In the data rows, zero lies at 7.5, halfway between 7 and 8.
Every row has a hidden score from 0 to 20. What is each row's score? 10 is about the middle. The score is a weighted sum of the row's numbers plus the product of two more (or one squared), each taken from its middle value.
c(8, 8, 7, 6, 8, 6, 7, 7, 8, 7, 8, 8, 9, 8, 6, 6, 8, 8, 8, 9, 8, 7, 7, 9, 5): 9
c(8, 8, 10, 8, 6, 8, 8, 8, 7, 8, 5, 6, 7, 8, 9, 7, 8, 6, 7,
  8, 7, 9, 10, 7, 10): 9
c(8, 8, 10, 8, 7, 8, 8, 8, 9, 8, 8, 7, 9, 9, 9, 8, 9, 9, 8,
  10, 9, 8, 8, 8, 8): 9
c(10, 9, 6, 10, 9, 10, 9, 10, 8, 9, 6, 5, 7, 6, 9, 8, 8, 10, 6,
  6, 6, 8, 5, 5, 10): 11
c(8, 8, 8, 8, 6, 8, 8, 9, 8, 8, 6, 6, 9, 8, 9, 6, 8, 8, 7, 8, 6, 8, 6, 8, 8): 10
c(5, 6, 6, 5, 8, 8, 6, 8, 10, 10, 8, 10, 9, 7, 8, 8, 5, 7, 10,
  8, 6, 10, 7, 9, 6): 7
c(9, 5, 5, 8, 10, 7, 10, 8, 5, 6, 10, 9, 7, 6, 5, 9, 7, 5, 8,
  5, 9, 6, 7, 10, 5): 18
c(7, 9, 8, 8, 6, 5, 6, 6, 6, 5, 8, 8, 6, 9, 8, 7, 9, 8, 6,
  9, 10, 5, 8, 7, 7): 7
c(5, 5, 5, 5, 8, 5, 5, 6, 8, 9, 7, 9, 7, 5, 6, 8, 5, 5, 8, 5, 5, 7, 6, 8, 5): 11
c(6, 10, 10, 9, 9, 10, 10, 9, 8, 10, 6, 10, 5, 8, 10, 10, 8, 5, 10,
  9, 8, 10, 10, 8, 10): 2
c(10, 6, 9, 10, 10, 10, 10, 10, 6, 9, 10, 8, 8, 7, 6, 10, 8, 5, 9,
  7, 10, 9, 10, 10, 8): 7
c(10, 9, 5, 10, 8, 9, 8, 8, 7, 7, 6, 5, 7, 6, 7, 6, 7, 9, 5,
  5, 5, 7, 5, 5, 9): 13
c(8, 10, 10, 10, 8, 7, 7, 6, 7, 6, 9, 9, 5, 10, 9, 8, 10, 7, 8,
  10, 10, 6, 10, 6, 10): 11
c(6, 5, 8, 5, 8, 8, 7, 7, 9, 9, 8, 8, 10, 7, 8, 8, 5, 6, 9,
  8, 8, 10, 8, 9, 5): 6
c(8, 8, 7, 7, 8, 8, 8, 8, 8, 9, 7, 7, 9, 8, 8, 8, 7, 8, 8, 8, 6, 9, 8, 8, 7): 10
c(8, 8, 6, 8, 8, 8, 8, 8, 8, 8, 7, 7, 8, 7, 8, 8, 6, 8, 7, 7, 7, 8, 6, 8, 8): 10
c(9, 8, 5, 8, 8, 8, 7, 8, 7, 7, 6, 6, 5, 6, 7, 7, 6, 8, 6, 6, 7, 7, 5, 5, 9): 11
c(8, 8, 10, 6, 9, 10, 9, 9, 10, 10, 8, 8, 10, 8, 10, 9, 8, 8, 10,
  8, 8, 10, 10, 10, 8): 5
c(5, 7, 7, 6, 5, 5, 5, 5, 6, 5, 5, 6, 8, 8, 6, 5, 8, 7, 5, 8, 6, 5, 6, 7, 6): 8
c(8, 6, 6, 8, 10, 8, 10, 9, 7, 8, 10, 9, 7, 5, 5, 10, 6, 6, 9,
  5, 9, 8, 9, 10, 6): 8
c(6, 8, 9, 6, 10, 10, 9, 8, 10, 10, 9, 10, 10, 8, 10, 10, 6, 8, 10,
  9, 8, 10, 10, 10, 8): 4
c(10, 5, 9, 10, 10, 9, 10, 10, 5, 8, 10, 7, 6, 7, 5, 10, 8, 5, 6,
  5, 9, 8, 10, 9, 8): 9
c(8, 8, 9, 8, 8, 7, 7, 8, 9, 8, 8, 7, 9, 9, 9, 8, 9, 9, 8, 9, 7, 8, 8, 8, 8): 11
c(6, 7, 7, 6, 7, 8, 8, 7, 10, 9, 6, 7, 9, 8, 7, 7, 6, 7, 8,
  7, 5, 9, 7, 8, 6): 12
c(7, 7, 9, 6, 7, 7, 7, 8, 9, 8, 8, 7, 9, 8, 8, 6, 8, 8, 8, 8, 7, 9, 7, 8, 7): 10
c(6, 8, 8, 6, 5, 5, 5, 5, 7, 5, 6, 7, 8, 10, 7, 5, 8, 8, 6,
  8, 8, 6, 7, 8, 5): 6
c(7, 6, 8, 6, 8, 9, 8, 8, 9, 8, 8, 8, 9, 8, 8, 7, 8, 8, 8, 8, 6, 9, 8, 8, 7): 14
c(5, 6, 7, 5, 9, 7, 7, 7, 9, 10, 9, 10, 8, 7, 7, 9, 6, 7, 10,
  8, 7, 8, 9, 10, 5): 6
c(5, 5, 7, 5, 8, 7, 8, 6, 10, 10, 8, 9, 8, 6, 6, 9, 5, 6, 9,
  6, 5, 9, 8, 9, 5): 13
c(5, 6, 8, 5, 7, 8, 8, 7, 9, 9, 7, 7, 9, 7, 8, 7, 5, 6, 8,
  6, 5, 10, 8, 8, 6): 6
c(8, 8, 9, 8, 5, 7, 8, 8, 8, 7, 7, 6, 9, 10, 8, 5, 8, 8, 6,
  9, 7, 8, 8, 8, 8): 14
c(6, 7, 8, 5, 9, 9, 8, 8, 10, 10, 8, 9, 9, 8, 9, 10, 6, 7, 10,
  8, 7, 10, 9, 9, 8): 9
c(9, 8, 8, 8, 9, 10, 9, 9, 10, 9, 8, 7, 9, 9, 10, 8, 8, 8, 8,
  8, 7, 10, 9, 8, 10): 18
c(5, 5, 5, 5, 8, 5, 7, 6, 8, 8, 8, 9, 6, 5, 6, 8, 5, 6, 8, 5, 6, 7, 8, 8, 5): 16
c(10, 5, 7, 10, 10, 8, 10, 10, 5, 7, 10, 8, 6, 6, 5, 9, 8, 5, 6,
  6, 9, 7, 10, 10, 7): 16
c(8, 8, 8, 7, 7, 8, 7, 8, 9, 8, 7, 8, 8, 8, 9, 7, 8, 9, 8, 8, 8, 8, 8, 8, 8): 9
c(9, 8, 7, 9, 7, 9, 8, 8, 7, 8, 6, 6, 8, 8, 8, 5, 8, 9, 6, 7, 6, 8, 6, 6, 9): 12
c(8, 8, 9, 8, 8, 9, 9, 9, 9, 9, 8, 6, 8, 8, 10, 8, 8, 8, 8,
  8, 7, 10, 8, 8, 9): 9
c(6, 9, 7, 7, 6, 5, 5, 5, 6, 5, 7, 9, 5, 9, 8, 6, 9, 8, 8, 9, 9, 5, 6, 5, 8): 11
c(9, 8, 8, 9, 8, 9, 8, 8, 8, 8, 6, 6, 8, 8, 8, 7, 8, 9, 8,
  8, 8, 8, 6, 6, 10): 15
c(8, 8, 9, 8, 7, 9, 9, 9, 7, 8, 5, 5, 7, 7, 9, 6, 8, 6, 5,
  6, 7, 9, 8, 7, 10): 7
c(10, 9, 5, 9, 6, 9, 8, 8, 7, 7, 5, 5, 7, 5, 8, 5, 6, 9, 5,
  5, 6, 7, 5, 5, 9): 10
c(7, 10, 6, 7, 7, 5, 5, 5, 7, 6, 6, 8, 5, 8, 7, 7, 9, 10, 8,
  8, 8, 5, 5, 5, 8): 17
c(7, 8, 9, 7, 5, 6, 6, 6, 8, 7, 8, 8, 8, 9, 8, 6, 9, 8, 8,
  10, 8, 7, 8, 8, 7): 10
c(6, 8, 8, 8, 5, 5, 5, 5, 5, 5, 7, 8, 5, 8, 5, 5, 9, 6, 5, 8, 8, 5, 6, 6, 7): 6
c(9, 9, 10, 9, 8, 10, 10, 10, 9, 10, 8, 7, 8, 8, 10, 8, 8, 8, 9,
  9, 8, 10, 10, 8, 10): 9
c(7, 10, 8, 8, 6, 5, 5, 5, 7, 6, 8, 10, 5, 10, 9, 8, 9, 8, 8,
  10, 9, 5, 7, 6, 8): 10
c(7, 8, 10, 9, 7, 10, 10, 10, 9, 10, 5, 5, 7, 8, 10, 8, 6, 5, 7,
  8, 5, 10, 10, 8, 10): 10
c(10, 9, 5, 10, 10, 10, 10, 10, 8, 8, 10, 6, 9, 6, 5, 9, 8, 10, 8,
  5, 10, 8, 5, 6, 9): 15
c(9, 7, 5, 8, 8, 8, 8, 8, 7, 9, 7, 6, 8, 5, 7, 8, 5, 8, 6, 5, 6, 8, 5, 6, 8): 13
c(5, 5, 6, 5, 7, 6, 7, 6, 9, 8, 7, 7, 9, 5, 6, 8, 5, 6, 8, 6, 5, 8, 6, 9, 5): 11
c(6, 7, 7, 6, 8, 8, 8, 7, 9, 10, 8, 8, 7, 6, 8, 9, 5, 6, 9,
  7, 6, 9, 8, 8, 8): 11
c(5, 6, 8, 5, 8, 8, 8, 8, 10, 10, 9, 10, 10, 8, 9, 9, 6, 7, 10,
  8, 7, 9, 9, 10, 6): 9
c(9, 5, 5, 9, 10, 7, 9, 8, 5, 7, 10, 10, 5, 6, 5, 10, 8, 6, 8,
  6, 10, 6, 8, 10, 6): 14
c(5, 6, 7, 5, 8, 8, 7, 8, 10, 10, 7, 8, 10, 7, 8, 9, 5, 6, 10,
  7, 6, 10, 9, 10, 5): 5
c(9, 6, 6, 10, 9, 9, 10, 9, 5, 8, 10, 7, 5, 5, 6, 9, 8, 5, 6,
  5, 8, 8, 9, 8, 8): 14
c(10, 5, 6, 10, 10, 8, 10, 10, 5, 8, 10, 8, 6, 6, 5, 10, 8, 5, 6,
  5, 9, 7, 9, 10, 7): 15
c(5, 8, 8, 8, 5, 5, 5, 5, 5, 5, 6, 8, 5, 8, 6, 5, 10, 6, 5,
  8, 8, 5, 8, 6, 7): 6
c(8, 9, 9, 8, 8, 6, 6, 6, 8, 5, 8, 10, 7, 9, 8, 6, 10, 9, 8,
  10, 10, 5, 7, 7, 8): 10
c(8, 8, 8, 8, 7, 9, 8, 8, 8, 8, 6, 7, 9, 8, 10, 7, 8, 8, 8,
  8, 8, 9, 8, 7, 9): 10
c(7, 7, 8, 6, 6, 8, 8, 8, 8, 9, 5, 6, 8, 7, 8, 7, 7, 6, 6, 6, 5, 8, 8, 7, 8): 11
c(9, 5, 7, 8, 9, 8, 9, 9, 5, 8, 10, 7, 7, 5, 5, 9, 7, 5, 7,
  5, 8, 7, 8, 10, 6): 6
c(7, 8, 10, 8, 5, 6, 6, 6, 8, 6, 8, 8, 9, 10, 8, 5, 9, 8, 8,
  10, 9, 7, 8, 8, 8): 13
c(8, 6, 5, 8, 10, 7, 9, 7, 5, 7, 10, 8, 5, 5, 5, 10, 6, 5, 8,
  5, 8, 6, 8, 9, 5): 10
c(7, 8, 8, 6, 6, 6, 6, 5, 6, 5, 6, 8, 6, 8, 6, 7, 9, 8, 7, 8, 8, 5, 7, 6, 8): 11
c(8, 10, 9, 8, 6, 6, 5, 6, 6, 6, 8, 10, 5, 10, 8, 7, 10, 9, 9,
  10, 10, 6, 9, 7, 9): 9
c(7, 8, 10, 9, 8, 10, 10, 9, 8, 10, 5, 7, 6, 8, 10, 10, 6, 5, 8,
  8, 5, 10, 10, 8, 10): 8
c(5, 8, 6, 6, 5, 5, 5, 5, 5, 5, 5, 8, 5, 8, 5, 5, 9, 7, 5, 9, 8, 5, 5, 5, 5): 13
c(6, 6, 8, 5, 8, 8, 8, 8, 10, 10, 9, 9, 10, 8, 8, 8, 6, 8, 10,
  8, 8, 10, 9, 10, 6): 11
c(9, 5, 5, 9, 10, 6, 9, 8, 5, 7, 10, 8, 5, 6, 5, 10, 8, 5, 6,
  5, 9, 6, 8, 10, 5): 16
c(6, 6, 8, 6, 5, 6, 6, 7, 7, 7, 6, 7, 8, 9, 8, 6, 8, 8, 5, 8, 6, 8, 6, 8, 6): 8
c(8, 8, 5, 7, 8, 8, 8, 8, 8, 8, 6, 6, 8, 6, 7, 8, 5, 8, 7, 5, 7, 8, 5, 6, 8): 11
c(10, 7, 10, 10, 10, 10, 10, 10, 6, 9, 10, 8, 7, 7, 6, 10, 8, 5, 8,
  6, 9, 9, 10, 9, 10): 8
c(5, 6, 8, 5, 8, 8, 8, 7, 10, 9, 8, 9, 9, 8, 7, 8, 6, 8, 10,
  8, 6, 9, 7, 9, 6): 10
c(6, 8, 8, 8, 5, 5, 5, 5, 5, 5, 7, 8, 5, 9, 6, 5, 10, 6, 5,
  9, 8, 5, 7, 6, 8): 11
c(8, 10, 10, 9, 9, 10, 8, 9, 9, 8, 9, 10, 8, 10, 10, 9, 10, 10, 10,
  10, 10, 8, 10, 8, 10): 5
c(9, 8, 5, 9, 8, 8, 8, 8, 7, 8, 6, 5, 6, 5, 8, 8, 6, 8, 6, 5, 6, 7, 5, 5, 9): 12
c(9, 8, 6, 8, 6, 7, 8, 8, 8, 7, 6, 5, 8, 8, 7, 5, 8, 9, 6, 7, 8, 7, 5, 5, 8): 19
c(6, 6, 7, 5, 8, 8, 7, 7, 9, 8, 6, 7, 10, 8, 7, 8, 6, 7, 8,
  7, 5, 9, 8, 8, 6): 13
c(5, 6, 7, 5, 9, 8, 8, 8, 10, 10, 9, 10, 10, 7, 8, 9, 5, 7, 10,
  8, 6, 10, 9, 10, 6): 8
c(8, 7, 8, 6, 9, 10, 8, 9, 10, 10, 9, 8, 10, 8, 8, 9, 7, 8, 10,
  9, 8, 10, 9, 10, 7): 8
c(6, 7, 6, 5, 10, 8, 8, 7, 10, 9, 9, 10, 9, 7, 6, 10, 5, 9, 10,
  7, 7, 8, 6, 9, 5): 7
c(9, 5, 6, 9, 8, 6, 9, 8, 5, 5, 10, 6, 6, 5, 5, 8, 7, 5, 5,
  5, 8, 6, 7, 9, 5): 17
c(9, 10, 10, 10, 9, 7, 6, 6, 7, 7, 9, 10, 5, 10, 9, 8, 10, 9, 8,
  10, 10, 5, 10, 6, 10): 11
c(8, 9, 10, 8, 6, 7, 7, 7, 6, 6, 8, 7, 8, 9, 8, 7, 9, 7, 7,
  8, 8, 6, 8, 6, 8): 7
c(10, 6, 8, 9, 10, 8, 10, 9, 6, 8, 10, 10, 8, 8, 5, 10, 9, 6, 10,
  8, 10, 7, 10, 10, 6): 13
c(5, 5, 7, 5, 7, 7, 7, 7, 9, 9, 8, 8, 10, 6, 6, 8, 5, 7, 8,
  6, 5, 8, 8, 9, 5): 9
c(5, 8, 8, 7, 5, 6, 6, 6, 7, 5, 6, 6, 8, 9, 7, 5, 8, 8, 5, 9, 8, 6, 6, 8, 6): 7
c(9, 8, 5, 8, 6, 8, 8, 7, 6, 7, 5, 5, 5, 5, 7, 5, 5, 6, 5, 5, 5, 7, 5, 5, 9): 13
c(8, 8, 5, 8, 8, 8, 8, 8, 8, 8, 7, 7, 8, 6, 7, 8, 6, 8, 7, 6, 7, 8, 5, 7, 7): 10
c(6, 10, 9, 8, 6, 5, 5, 5, 6, 5, 8, 9, 5, 10, 7, 6, 10, 8, 7,
  10, 10, 5, 8, 6, 8): 6
c(8, 8, 8, 7, 6, 8, 8, 7, 9, 9, 6, 7, 9, 8, 8, 6, 8, 7, 8, 8, 5, 8, 8, 8, 8): 15
c(6, 10, 6, 7, 5, 5, 5, 5, 6, 5, 5, 8, 5, 8, 8, 5, 8, 8, 6,
  8, 7, 5, 5, 5, 8): 8
c(7, 7, 9, 6, 10, 10, 8, 9, 10, 10, 10, 10, 10, 8, 10, 10, 8, 9, 10,
  9, 8, 10, 10, 10, 6): 4
c(10, 5, 8, 10, 10, 8, 10, 9, 5, 7, 10, 8, 7, 7, 5, 9, 8, 5, 8,
  6, 10, 6, 9, 10, 6): 11
c(10, 8, 5, 10, 8, 8, 8, 10, 5, 5, 7, 5, 5, 5, 5, 7, 6, 10, 5,
  5, 5, 5, 5, 5, 9): 8
c(8, 9, 7, 8, 6, 6, 5, 5, 7, 5, 6, 8, 5, 8, 7, 8, 9, 8, 7, 8, 8, 5, 7, 5, 8): 12
c(5, 5, 7, 5, 7, 7, 7, 8, 8, 8, 7, 6, 9, 7, 7, 8, 6, 6, 8, 6, 5, 9, 8, 8, 6): 9
c(10, 5, 8, 10, 10, 9, 10, 10, 6, 8, 10, 8, 8, 8, 5, 10, 9, 6, 9,
  7, 10, 8, 10, 10, 8): 15
c(8, 8, 8, 8, 9, 9, 8, 8, 8, 8, 8, 8, 9, 8, 8, 8, 8, 9, 9, 8, 8, 9, 8, 8, 8): 6
c(7, 6, 8, 6, 6, 6, 7, 7, 8, 7, 7, 6, 9, 8, 6, 5, 7, 8, 7, 8, 6, 8, 6, 8, 5): 9
c(8, 8, 10, 6, 10, 10, 9, 10, 10, 10, 10, 10, 10, 9, 10, 10, 8, 8, 10,
  9, 9, 10, 10, 10, 8): 6
c(9, 8, 5, 8, 8, 8, 7, 8, 7, 7, 5, 5, 5, 5, 6, 6, 5, 8, 5, 5, 5, 7, 5, 5, 8): 7
c(8, 8, 8, 8, 7, 9, 8, 9, 8, 8, 5, 5, 7, 7, 9, 6, 6, 7, 6, 7, 6, 8, 6, 5, 9): 9
c(5, 6, 7, 5, 7, 7, 7, 8, 9, 9, 7, 8, 10, 8, 8, 6, 6, 8, 8,
  8, 6, 9, 8, 8, 6): 10
c(10, 7, 8, 10, 10, 10, 10, 10, 6, 8, 10, 8, 7, 7, 6, 10, 9, 6, 8,
  6, 10, 9, 10, 9, 10): 11
c(10, 8, 5, 9, 5, 8, 8, 8, 6, 7, 5, 5, 7, 5, 6, 6, 7, 9, 5,
  6, 6, 8, 5, 5, 9): 13
c(9, 5, 7, 10, 8, 8, 10, 9, 5, 8, 9, 6, 5, 5, 5, 9, 6, 5, 5,
  5, 6, 7, 8, 8, 7): 11
c(10, 6, 5, 10, 9, 9, 10, 10, 7, 6, 10, 5, 10, 6, 5, 7, 7, 10, 6,
  5, 9, 8, 5, 8, 5): 13
c(7, 9, 10, 8, 7, 6, 6, 7, 8, 6, 8, 9, 8, 10, 9, 6, 10, 9, 8,
  10, 9, 7, 9, 8, 9): 12
c(5, 5, 7, 5, 8, 9, 8, 7, 10, 9, 8, 9, 10, 8, 7, 9, 5, 7, 10,
  7, 6, 10, 8, 10, 5): 11
c(5, 6, 7, 5, 7, 8, 7, 7, 9, 8, 6, 7, 9, 7, 6, 8, 5, 7, 8, 7, 5, 9, 7, 9, 6): 6
c(8, 8, 10, 10, 5, 7, 9, 8, 6, 7, 6, 6, 7, 9, 9, 6, 9, 6, 5,
  8, 8, 8, 10, 7, 10): 14
c(8, 6, 8, 7, 5, 6, 6, 7, 7, 6, 6, 6, 8, 8, 6, 5, 8, 7, 7, 8, 8, 7, 6, 8, 6): 9
c(8, 7, 9, 5, 9, 8, 9, 10, 10, 10, 10, 10, 10, 8, 9, 10, 7, 9, 10,
  8, 8, 10, 9, 10, 6): 9
c(5, 8, 10, 8, 9, 9, 9, 6, 6, 10, 7, 10, 5, 7, 10, 10, 7, 5, 9,
  7, 7, 8, 10, 7, 10): 10
c(9, 5, 5, 8, 10, 6, 9, 8, 5, 6, 10, 10, 7, 6, 5, 10, 8, 6, 9,
  7, 9, 6, 8, 10, 5): 17
c(9, 7, 8, 9, 10, 9, 10, 9, 6, 9, 10, 8, 7, 6, 6, 10, 7, 6, 9,
  6, 8, 8, 10, 9, 8): 8
c(5, 6, 8, 5, 9, 9, 8, 8, 10, 10, 8, 10, 8, 6, 8, 9, 5, 7, 10,
  7, 6, 9, 8, 8, 7): 7
c(8, 7, 6, 5, 10, 9, 8, 8, 10, 10, 8, 10, 10, 8, 8, 10, 6, 8, 10,
  8, 8, 10, 8, 9, 7): 14
c(9, 5, 6, 9, 10, 7, 10, 10, 6, 8, 10, 9, 7, 7, 5, 10, 8, 5, 8,
  6, 9, 8, 9, 10, 6): 17
c(5, 6, 6, 5, 8, 8, 8, 6, 9, 10, 7, 8, 8, 6, 7, 9, 5, 6, 9,
  6, 6, 9, 8, 8, 6): 10
c(10, 10, 5, 9, 8, 9, 8, 10, 8, 8, 6, 6, 8, 6, 9, 8, 7, 10, 8,
  7, 8, 8, 5, 5, 10): 11
c(8, 10, 9, 8, 8, 7, 6, 6, 8, 7, 8, 10, 8, 10, 9, 8, 10, 10, 9,
  10, 10, 6, 8, 7, 8): 8
c(10, 9, 6, 8, 10, 10, 9, 9, 9, 9, 9, 8, 8, 7, 9, 9, 7, 10, 9,
  8, 8, 8, 5, 6, 9): 13
c(7, 7, 8, 7, 5, 5, 5, 6, 8, 5, 8, 6, 8, 9, 6, 5, 8, 9, 6, 9, 8, 6, 5, 8, 6): 9
c(8, 10, 9, 8, 8, 7, 6, 7, 9, 8, 9, 9, 8, 10, 10, 8, 10, 10, 10,
  10, 10, 6, 8, 8, 8): 11
c(8, 10, 9, 8, 8, 8, 6, 7, 8, 7, 9, 10, 8, 10, 10, 8, 10, 10, 9,
  10, 10, 6, 9, 7, 9): 7
c(9, 7, 6, 7, 6, 8, 8, 9, 8, 8, 5, 5, 10, 6, 6, 5, 6, 10, 5,
  6, 5, 8, 5, 6, 6): 9
c(9, 9, 8, 8, 9, 10, 8, 10, 10, 9, 8, 8, 8, 8, 9, 9, 8, 10, 9,
  8, 9, 9, 7, 7, 10): 10
c(8, 7, 8, 6, 7, 6, 7, 7, 8, 7, 9, 8, 9, 8, 6, 7, 8, 8, 8, 9, 8, 7, 7, 8, 5): 10
c(8, 5, 7, 8, 9, 9, 10, 9, 6, 8, 10, 9, 7, 5, 5, 10, 7, 5, 8,
  6, 8, 8, 9, 10, 6): 11
c(5, 9, 8, 7, 5, 5, 5, 5, 6, 5, 8, 8, 7, 9, 7, 6, 9, 8, 7, 9, 9, 5, 6, 6, 8): 10
c(9, 10, 10, 8, 8, 8, 9, 9, 9, 8, 8, 8, 10, 10, 10, 8, 10, 10, 10,
  10, 9, 8, 10, 8, 9): 15
c(10, 5, 8, 10, 10, 9, 10, 10, 5, 8, 10, 8, 7, 7, 5, 10, 8, 5, 8,
  5, 10, 8, 10, 10, 8): 11
c(6, 9, 7, 8, 7, 5, 5, 5, 6, 6, 6, 8, 5, 8, 8, 6, 8, 8, 8, 8, 8, 5, 6, 5, 9): 19
c(10, 5, 5, 9, 6, 6, 9, 10, 5, 5, 9, 5, 10, 5, 5, 5, 6, 10, 5,
  5, 7, 6, 5, 8, 5): 14
c(6, 7, 7, 6, 9, 8, 9, 9, 9, 9, 9, 9, 8, 6, 7, 10, 5, 6, 9,
  7, 7, 8, 8, 9, 7): 8
c(8, 8, 10, 8, 8, 8, 9, 9, 9, 9, 9, 7, 10, 9, 10, 8, 8, 9, 9,
  9, 9, 9, 9, 9, 8): 13
c(8, 8, 10, 8, 8, 9, 9, 8, 10, 9, 8, 8, 10, 8, 10, 8, 8, 8, 9,
  8, 7, 10, 9, 9, 8): 8
c(10, 9, 5, 10, 10, 10, 9, 10, 7, 8, 9, 5, 7, 5, 6, 9, 8, 10, 7,
  5, 8, 7, 5, 5, 10): 12
c(9, 5, 6, 10, 9, 8, 10, 9, 5, 7, 10, 6, 5, 5, 5, 9, 8, 5, 5,
  5, 8, 8, 8, 8, 7): 18
c(7, 10, 10, 7, 6, 6, 5, 5, 8, 5, 8, 10, 8, 10, 9, 7, 10, 10, 8,
  10, 10, 6, 8, 8, 8): 5
c(10, 9, 6, 10, 8, 9, 8, 9, 8, 7, 6, 5, 7, 7, 8, 8, 7, 10, 6,
  6, 7, 8, 6, 5, 9): 11
c(7, 7, 9, 6, 8, 7, 8, 8, 10, 9, 8, 8, 9, 8, 8, 8, 8, 8, 8,
  8, 7, 8, 9, 8, 7): 15
c(6, 7, 9, 5, 9, 9, 8, 8, 10, 10, 8, 10, 10, 8, 9, 8, 7, 8, 10,
  9, 8, 10, 9, 10, 6): 2
c(7, 10, 6, 8, 7, 6, 5, 5, 7, 5, 8, 10, 5, 9, 10, 7, 9, 10, 8,
  9, 9, 5, 7, 5, 9): 12
c(8, 10, 10, 9, 8, 8, 7, 8, 8, 8, 9, 9, 8, 10, 9, 8, 10, 9, 8,
  10, 10, 6, 9, 7, 9): 7
c(8, 10, 9, 8, 8, 8, 6, 6, 8, 8, 9, 10, 6, 10, 10, 8, 10, 10, 10,
  10, 10, 6, 10, 7, 9): 9
c(6, 9, 8, 7, 6, 5, 5, 5, 6, 5, 8, 9, 5, 9, 7, 7, 9, 8, 6, 9, 9, 5, 6, 5, 8): 8
c(5, 8, 8, 6, 5, 5, 5, 5, 6, 5, 5, 7, 7, 9, 7, 5, 8, 8, 6, 8, 6, 5, 7, 7, 6): 4
c(6, 7, 7, 5, 9, 8, 8, 7, 9, 10, 7, 8, 7, 6, 8, 9, 5, 6, 9,
  5, 5, 9, 8, 8, 7): 9
c(8, 10, 10, 10, 8, 7, 8, 8, 8, 7, 9, 10, 8, 10, 9, 8, 10, 9, 9,
  10, 10, 7, 10, 8, 10): 17
c(7, 8, 9, 8, 6, 5, 5, 5, 6, 5, 8, 8, 7, 10, 6, 6, 10, 7, 7,
  10, 9, 5, 8, 7, 8): 12
c(8, 7, 8, 7, 7, 7, 7, 9, 8, 8, 9, 7, 10, 9, 6, 6, 8, 9, 9,
  9, 8, 8, 8, 10, 5): 6
c(6, 10, 8, 8, 7, 5, 5, 5, 6, 5, 8, 9, 5, 9, 8, 7, 9, 8, 8,
  9, 9, 5, 8, 6, 8): 5
c(5, 5, 8, 5, 5, 6, 6, 6, 8, 8, 7, 8, 9, 6, 7, 6, 6, 8, 7, 7, 5, 8, 7, 8, 5): 10
c(8, 9, 9, 8, 8, 7, 6, 7, 8, 7, 9, 10, 8, 9, 8, 8, 10, 9, 9,
  10, 10, 6, 8, 8, 8): 8
c(10, 9, 8, 10, 8, 9, 9, 10, 9, 8, 7, 6, 10, 8, 9, 7, 8, 10, 8,
  8, 8, 9, 7, 6, 10): 15
c(9, 9, 10, 9, 8, 10, 10, 10, 10, 9, 8, 7, 10, 9, 10, 8, 9, 10, 9,
  10, 10, 9, 10, 8, 10): 13
c(5, 7, 7, 5, 9, 8, 7, 6, 10, 10, 8, 9, 8, 7, 8, 9, 5, 7, 10,
  8, 6, 9, 9, 8, 7): 8
c(9, 8, 5, 9, 7, 9, 8, 9, 7, 8, 5, 5, 6, 5, 7, 7, 6, 8, 6, 5, 5, 8, 5, 5, 9): 10
c(8, 7, 8, 6, 7, 8, 8, 8, 9, 9, 8, 8, 10, 9, 8, 8, 8, 8, 8,
  8, 8, 8, 8, 9, 6): 12
c(9, 8, 5, 9, 9, 9, 8, 9, 7, 8, 5, 5, 7, 5, 7, 8, 5, 8, 5, 5, 5, 8, 5, 5, 9): 9
c(5, 5, 6, 5, 9, 8, 7, 7, 10, 9, 8, 10, 9, 6, 6, 9, 5, 7, 10,
  7, 7, 9, 7, 10, 5): 6
c(6, 10, 8, 8, 7, 5, 5, 5, 7, 5, 8, 9, 6, 10, 8, 7, 9, 10, 9,
  9, 10, 5, 7, 5, 8): 14
c(5, 8, 7, 7, 5, 5, 5, 5, 5, 5, 7, 8, 5, 8, 5, 5, 10, 6, 5,
  9, 8, 5, 6, 6, 5): 14
c(10, 9, 6, 10, 8, 8, 8, 8, 7, 6, 5, 6, 6, 5, 8, 8, 7, 8, 5,
  5, 7, 6, 5, 5, 9): 10
